Two rows play each game, the first against the second. How much does the first row win by? 10 is about a draw, 20 a big win and 0 a big loss. Wins can go round in a circle: one row can beat a second, the second a third and the third the first. Each row has two weighted sums of its numbers, A and B, taken from their middle values. A row wins by its A times the other's B, less its B times the other's A.
array([ 14.,   0.,  11.,   2.,  19.,  -6.,  15.,   1.,   3.,   3., -19.])
array([ 20., -36., -37.,  14.,   0., -11., -39.,  15., -26., -13.,  25.]) ~ 9
array([-35.,  33.,  14., -19., -20.,   8.,  13., -17.,  22., -10.,  -4.])
array([ -6.,  -1., -11.,   6.,  -8.,   3., -11.,   4.,  -7.,   0.,  14.]) ~ 11
array([-30.,  54.,   4., -40., -34.,   6.,  18.,  23.,  10.,  -2.,  25.])
array([ -2.,  14.,  32.,  -2.,   6.,   9.,  29., -18.,  21.,  14., -33.]) ~ 9
array([ 12., -21., -50.,   8.,   1., -16., -36.,  28., -35., -18.,  41.])
array([ -8.,   5.,  34.,   8.,   4.,  12.,  25., -25.,  25.,  17., -35.]) ~ 10
array([ 28.,   5., -11.,  -8.,  21., -10.,   4.,  36., -22.,   1.,  15.])
array([-12., -16., -13.,   9., -15.,   1., -28., -13.,  -9., -11.,  12.]) ~ 9
array([ 22.,   2.,  21.,  -4.,  24.,   1.,  24.,   6.,   3.,  13., -26.])
array([  2., -26., -28.,  19.,  -8.,  -6., -31.,   2., -15.,  -4.,  20.]) ~ 11
array([  2.,  -4.,  -9.,  -7., -12.,  -4., -13.,   6., -10.,  -9.,  11.])
array([ -5., -27.,  -2.,  24.,   0.,   2., -15., -31.,  10.,  -6., -16.]) ~ 12
array([-10.,   5.,   6.,  -2.,  -1.,  -1.,   5., -19.,  13., -10., -13.])
array([ 24.,   8.,  25., -10.,  23.,   3.,  31.,  19.,   1.,  17., -21.]) ~ 12
array([ 14.,  -6., -18.,   2.,   4.,  -2., -11.,  27., -25.,  11.,  24.])
array([ 39.,   4.,  32.,  -3.,  43.,  -1.,  45.,  19.,   6.,  24., -37.]) ~ 15
array([-41.,  23., -39., -19., -40.,  -2., -36.,   6., -11., -29.,  58.])
array([ -9., -45., -38.,  33.,  -8.,  -9., -46., -25.,  -7., -29.,  16.]) ~ 9
array([ 26.,   8.,  10.,  -7.,  27.,  -8.,  23.,  26.,  -2.,  12., -10.])
array([-19., -36., -28.,  22., -21.,  -9., -45., -40.,   7., -30.,   8.]) ~ 5
array([ 22., -18., -31.,   3.,  11., -13., -15.,  30., -28., -13.,  19.])
array([ -8., -28., -27.,  22., -15.,  -1., -32., -10., -11.,  -7.,  23.]) ~ 16
array([  1., -35., -22.,  22.,   3., -11., -26., -19.,  -3., -16.,   2.])
array([ -7.,  26.,  15., -20.,  -7.,   4.,  20.,  11.,   9.,   9.,  -1.]) ~ 11
array([-11.,  14., -18.,  -8., -17.,   4., -13.,  21., -16.,   2.,  36.])
array([ 22.,   2.,  28.,   4.,  22.,   4.,  29.,   6.,   5.,  25., -27.]) ~ 11
array([  8., -14.,   7.,  14.,   8.,   0.,   1., -11.,   5.,   8., -15.])
array([ -2.,   0., -40., -10., -13., -10., -31.,  23., -19., -19.,  39.]) ~ 8
array([-10.,  27.,  25., -18.,  -1.,  11.,  24.,  -2.,  16.,  12., -13.])
array([-32., -13., -16.,  19., -25.,   4., -32., -44.,  11., -16.,   6.]) ~ 10
array([-36.,  16.,  21.,  -2., -25.,  16.,   1., -38.,  26.,   1., -15.])
array([ 48., -33., -24.,  20.,  31., -10., -11.,  38., -35.,  14.,  15.]) ~ 15
array([ 30., -11., -31.,  -3.,  16., -17., -19.,  40., -37.,  -6.,  28.])
array([  2., -12., -10.,   4.,  -1.,   0., -13.,   3.,  -8.,  -2.,   8.]) ~ 9
array([ 21., -13.,  30.,  22.,  33.,   5.,  30., -15.,  12.,  24., -40.])
array([-40.,  -3., -34.,   1., -37.,  -4., -41., -16.,  -4., -28.,  37.]) ~ 12
array([ 31., -21., -44.,   6.,  16., -18., -25.,  39., -38., -10.,  32.])
array([ 20., -14., -23.,   9.,   8.,  -9., -17.,  24., -22.,   4.,  18.]) ~ 10
array([  0., -21., -27.,  15.,  -6.,  -5., -29.,  -3.,  -8., -10.,  19.])
array([-28.,  17.,   6., -11., -23.,  12.,  -4., -13.,   5.,  -7.,   6.]) ~ 4
array([  8.,   1.,  29.,  11.,  14.,   3.,  25., -15.,  16.,  12., -34.])
array([-52.,  25.,  21.,  -7., -31.,  15.,   4., -52.,  36., -14., -19.]) ~ 15
array([ 14.,  34.,  47., -28.,  21.,  10.,  54.,  16.,  14.,  26., -30.])
array([ 35.,   5.,  26.,  -6.,  39.,  -4.,  38.,  24.,  -2.,  15., -28.]) ~ 7
array([-12.,  -1., -12.,   1., -14.,   2., -14.,  -2.,  -3.,  -4.,  13.])
array([ 27.,  21.,  27., -27.,  19.,  -2.,  36.,  24.,  -2.,  14., -22.]) ~ 8
array([  6., -25., -21.,  10.,  -3.,  -3., -26.,   8., -19.,  -5.,  18.])
array([-24., -10.,   1.,  12., -19.,   5., -16., -36.,  13.,  -7., -10.]) ~ 9
array([ 23.,  11.,  -8., -15.,   9.,  -6.,   6.,  37., -20.,   4.,  12.])
array([ 29.,  15.,  33.,  -7.,  27.,   7.,  43.,  19.,   2.,  29., -29.]) ~ 10
array([-4., -5., -7.,  4., -8.,  0., -9.,  1., -4., -1.,  7.])
array([-58.,  26.,  17.,  -7., -42.,  18.,  -2., -49.,  33., -10.,  -5.]) ~ 9
array([-13., -22.,  -3.,  20.,  -8.,  -2., -15., -32.,  14.,  -8.,  -7.])
array([-41.,  29.,  24., -12., -21.,  11.,  16., -38.,  34.,  -9., -14.]) ~ 16
array([-61.,  31., -40., -19., -60.,   0., -41.,   4.,   1., -31.,  72.])
array([-47.,  34., -23., -30., -47.,   4., -24.,   2.,  -1., -23.,  46.]) ~ 12
array([ -4.,  31.,  36., -21.,  12.,   5.,  42.,  -6.,  22.,   6., -28.])
array([ 12.,  -9.,  25.,  13.,  17.,   4.,  19., -18.,  19.,  11., -36.]) ~ 7
array([-17.,  27.,  35., -12.,  -8.,  11.,  27., -20.,  25.,  10., -25.])
array([ 21.,   8.,  13., -12.,  12.,  -2.,  19.,  17.,  -3.,   8., -12.]) ~ 12
array([ 39., -23., -23.,  10.,  25., -11.,  -7.,  35., -32.,   2.,  14.])
array([ 30., -32., -59.,  11.,  10., -21., -45.,  43., -46., -18.,  51.]) ~ 12
array([-29.,  23.,   3., -14., -27.,   5.,  -3.,  -9.,  11.,  -4.,  12.])
array([ 13., -17.,   0.,  10.,  15.,  -6.,  -1.,  -4.,   0.,  -3., -13.]) ~ 10
array([-21., -38., -28.,  39., -23.,   2., -46., -39.,   0., -14.,  13.])
array([ -8.,  19.,  45., -11.,  10.,   8.,  39., -22.,  30.,  10., -43.]) ~ 14
array([-13.,  20., -13., -12., -16.,   5.,  -6.,  19., -12.,   4.,  30.])
array([-22.,   7.,  13.,   8.,  -4.,  13.,  11., -22.,  18.,   3., -12.]) ~ 11
array([-23., -17., -38.,  12., -28.,  -2., -43., -10.,  -9., -25.,  31.])
array([ -7., -13.,   7.,  18.,   1.,   3.,   1., -26.,  17.,  -5., -21.]) ~ 8
array([-16., -10., -28.,  11., -20.,  -2., -32.,  -9., -10.,  -9.,  23.])
array([-26.,  -2.,   6.,  16., -20.,  10.,  -9., -35.,  21.,  -1., -11.]) ~ 10
array([  4., -32., -20.,  25.,   4.,  -8., -24., -19.,  -2., -16.,  -4.])
array([ 26., -38., -15.,  30.,  23.,  -8., -15.,  -4.,  -9.,  -7., -11.]) ~ 10
array([-14., -12., -11.,  25.,   0.,   5., -13., -16.,   2.,  -3.,   6.])
array([ 24.,  15.,  53.,  -4.,  28.,  11.,  56.,   0.,  18.,  33., -52.]) ~ 13
array([-12.,  14.,  -3., -14.,  -8.,   2.,  -1.,   7.,  -2.,  -3.,  13.])
array([ 15., -40.,  -6.,  37.,  11.,  -1., -16., -21.,  -1.,   8., -16.]) ~ 10
array([ 27., -21.,  18.,  26.,  41.,  -4.,  20., -11.,   1.,  21., -41.])
array([  7., -29.,  12.,  26.,  16.,   1.,   2., -29.,   9.,   5., -30.]) ~ 7
array([ 47., -35., -38.,  11.,  29., -18., -15.,  47., -42.,  -3.,  22.])
array([-49.,  24., -30., -19., -55.,   0., -39.,  -7.,  -5., -27.,  49.]) ~ 9
array([ -1.,  -8.,  20.,  12.,   4.,  10.,   8., -25.,  18.,   9., -28.])
array([ -4., -16., -50.,  11., -21.,  -4., -45.,  24., -33., -12.,  54.]) ~ 10
array([-21.,  -1.,   7.,   9., -14.,   6.,   8., -28.,  16.,   0.,  -8.])
array([-38.,   8.,  15.,   1., -16.,   9.,  -2., -51.,  30., -16., -17.]) ~ 13
array([ 11., -10., -28.,   0.,  -7.,  -8., -18.,  33., -23.,   1.,  37.])
array([  5., -12.,  16.,  15.,   5.,   6.,   9., -18.,  14.,   9., -26.]) ~ 8
array([-11.,  -6., -22.,   2., -17.,  -3., -19.,   3.,  -4., -11.,  24.])
array([ 27.,  17.,  33.,  -8.,  26.,   6.,  39.,  21.,   2.,  31., -23.]) ~ 11
array([ -5.,  20.,  -8., -18.,  -5.,  -2.,   0.,  20.,  -9.,  -7.,  20.])
array([-29.,  24., -23., -24., -39.,  -3., -26.,   6.,  -7., -27.,  41.]) ~ 15
array([-34.,  -9.,  -5.,  13., -22.,   2., -21., -45.,  17., -21.,  -4.])
array([ 10.,   3.,  42.,  11.,  19.,  11.,  34., -18.,  22.,  24., -45.]) ~ 9
array([ 27.,  24.,  18., -14.,  27.,   2.,  34.,  39., -15.,  27.,  -4.])
array([ -4.,   9.,  24.,  -4.,   7.,   2.,  22., -17.,  19.,   1., -25.]) ~ 11
array([-13.,   1.,  -1.,   1.,  -6.,   0.,  -3., -15.,   8.,  -9.,  -3.])
array([-11.,  42.,  59., -24.,  11.,  16.,  60., -20.,  41.,  15., -55.]) ~ 13
array([ 56., -30., -34.,   4.,  37., -24., -17.,  53., -44.,  -1.,  22.])
array([-23., -20., -13.,  29., -11.,   0., -25., -39.,   8.,  -9.,   1.]) ~ 13
array([-25.,  30.,  45., -17.,  -4.,  10.,  38., -35.,  37.,   3., -42.])
array([-23.,  21.,  -1., -21., -17.,   6.,  -2.,   1.,   1.,  -7.,  14.]) ~ 16
array([  9.,  -4., -16.,  -1.,   8.,  -9.,  -5.,  13., -13.,  -7.,   7.])
array([-15., -12., -25.,   6., -21.,  -5., -31., -10.,  -5., -17.,  17.]) ~ 12
array([ 10.,  34.,  13., -26.,  12.,  -1.,  34.,  38.,   1.,  14.,   7.])
array([  9.,   6., -13.,  -9.,   4.,  -8.,  -5.,  26., -16.,   7.,  20.]) ~ 5
array([ 11.,  -1.,  -4.,  -5.,   9.,  -5.,   4.,  14., -10.,  -1.,   5.])
array([  6.,  42.,  25., -41.,   0.,   2.,  31.,  27.,   4.,  11.,  -1.]) ~ 11
array([ 12., -18.,  11.,  17.,  12.,   4.,   5., -14.,   4.,   7., -27.])
array([-13., -18., -31.,   4., -27.,  -5., -36.,  -2.,  -9., -20.,  29.]) ~ 13
array([ -2.,  21.,  -7., -20.,  -7.,  -2.,   4.,  24.,  -5.,  -5.,  18.])
array([ -2.,  34.,   5., -33.,  -6.,   2.,  18.,  27.,  -5.,  -2.,  17.]) ~ 11
array([-57.,  37.,  46., -12., -44.,  29.,  19., -54.,  48.,   9., -26.])
array([ 28., -11., -12.,   7.,  23.,  -8.,   1.,  24., -17.,   2.,   6.]) ~ 11
array([-23.,   5.,  26.,   5.,  -8.,  13.,  15., -39.,  27.,   3., -28.])
array([-19., -25., -22.,  23., -25.,  -1., -37., -29.,   3., -11.,   9.]) ~ 11
array([-34.,  50.,  -1., -34., -30.,   6.,  11.,  21.,  10.,  -4.,  36.])
array([ 30., -46., -41.,  23.,   8., -16., -37.,  18., -31.,  -9.,  22.]) ~ 7
array([  6.,  -7.,  13.,   6.,   8.,   5.,   8.,  -8.,   9.,   9., -18.])
array([ 34.,  -3.,  12.,  -4.,  31.,  -2.,  18.,  27., -14.,  14.,  -8.]) ~ 10
array([-14.,  23., -18., -25., -23.,  -3.,  -8.,  20.,  -7., -14.,  33.])
array([-14.,   7.,  13.,   0.,  -7.,   8.,   5., -14.,  13.,   6.,  -8.]) ~ 10
